The same turns and mirrors carry the whole set onto itself, and each row onto the other rows of its family. Which rows share a family with each named row? Give them in list order.
These 30 rows form 5 families of 6 rows each.
K175: [-1.70  1.11 -0.28  0.57 -0.28 -0.18 -2.56  1.97  4.21  0.30 -3.24  0.17
  0.58]
K38: [-1.76 -0.85  1.35  2.55 -0.73 -0.69 -4.14 -0.36 -1.31 -4.40 -0.99  1.07
  1.23]
K484: [-1.75 -0.45  0.09 -0.31 -0.68 -0.73 -3.50  1.41  4.31 -0.26 -3.83 -1.18
  0.31]
K834: [-2.13 -1.85 -0.28 -0.26 -2.19 -1.55 -2.99  3.14  3.65 -1.40 -2.17 -2.14
 -2.76]
K307: [-2.98 -0.01 -0.17 -0.81 -0.42  0.28 -2.53  1.10  4.76 -0.56 -2.97 -0.83
 -0.65]
K667: [-1.57 -1.16  1.48  1.94 -2.11 -0.71 -5.10  0.35 -2.35 -3.60 -0.77 -0.25
  0.91]
K988: [-1.98 -3.00 -0.26 -0.10 -1.01 -1.07 -3.15  3.69  3.02 -0.65 -2.72 -1.63
 -2.84]
K684: [-2.34 -0.83  1.84  1.74 -1.04 -0.94 -4.08 -0.67 -1.29 -4.48 -1.41  0.19
  0.95]
K615: [ 0.74 -1.50  1.10  2.22 -3.10  3.20  0.13  4.24 -0.70 -3.10 -1.06  1.40
 -2.70]
K788: [ 0.00 -2.47  0.69  2.15 -2.86  4.10  1.31  2.23  0.88  0.31 -2.68  0.00
 -2.24]
K735: [-0.87  1.21  1.77  0.43 -1.76  2.80 -3.06 -0.88 -1.00 -3.47  0.12 -0.16
  1.63]
K898: [-2.17 -3.28  0.32 -0.21 -1.95 -1.37 -3.21  3.30  2.94 -1.10 -0.38 -1.32
 -2.99]
K21: [-2.17 -3.20 -0.17  0.45 -0.52 -0.90 -3.53  3.48  3.17 -0.51 -1.59 -1.22
 -2.74]
K628: [-0.55 -2.18  1.44  3.82 -2.39  4.03  0.96  0.89  2.02  0.26 -1.88 -0.10
 -1.93]
K104: [-1.31 -0.70 -0.15  0.02 -0.58 -0.70 -3.22  1.28  4.69  0.16 -3.27 -0.09
  0.37]
K474: [-2.19  0.90  0.74  1.10 -1.08  3.07 -2.12 -2.08 -0.94 -3.47 -0.91 -0.27
  0.99]
K566: [-1.04  1.63  1.32  1.19 -1.47  3.58 -3.21 -0.64 -0.52 -2.93  0.17 -1.77
  0.78]
K344: [-1.93  1.16  2.24  1.93 -2.33  2.04 -3.04 -1.26 -1.18 -3.52 -0.31 -1.78
  0.87]
K97: [-2.98 -0.58  1.31  2.01 -2.03 -1.10 -2.97 -1.19 -1.66 -4.00 -0.43 -0.04
  0.78]
K390: [ 0.32 -2.92  0.81  2.41 -2.85  4.41  0.85  1.61  1.25  0.21 -1.64  0.18
 -2.24]
K716: [-1.79 -1.83  0.33  2.45 -1.45 -1.58 -3.53 -0.63 -1.73 -3.64 -0.66  1.20
  0.78]
K239: [-1.88 -2.41  0.38  0.10 -2.00 -1.90 -3.72  4.51  2.38 -0.07 -2.18 -0.68
 -1.93]
K188: [-1.59  0.88  2.37  0.79 -2.06  2.78 -2.50 -1.05 -1.51 -3.48 -0.41 -0.54
  1.59]
K401: [-0.63 -1.36  1.13  3.47 -3.53  3.08  1.83  2.10  0.76  0.10 -2.45  0.36
 -2.20]
K197: [ 1.55 -1.35  0.30  2.07 -4.03  1.69 -0.26  4.04 -0.36 -3.90 -1.49  1.59
 -2.38]
K158: [-1.87  0.72 -0.76  0.13 -1.24 -1.02 -3.11  2.41  3.77  0.11 -3.49 -1.74
 -0.39]
K850: [-0.15 -1.40  0.22  2.19 -2.69  4.58  1.48  1.36  2.01 -1.25 -2.98  0.38
 -2.51]
K316: [ 0.62 -2.55  1.89  3.14 -4.40  2.07 -0.42  3.88 -1.14 -2.33 -1.86  1.23
 -2.31]
K331: [ 0.27 -1.62  1.27  2.12 -3.38  2.87  0.86  3.70 -1.49 -2.97 -1.72  1.43
 -2.40]
K455: [ 0.51 -1.20 -0.18  2.59 -4.22  2.12  1.24  3.16 -0.92 -2.69 -2.22  1.03
 -2.64]

The rest of the family of K390: K38, K615, K735, K21, K104
The rest of the family of K316: K307, K667, K474, K239, K850
The rest of the family of K158: K834, K344, K97, K401, K455
The rest of the family of K684: K484, K988, K788, K188, K331

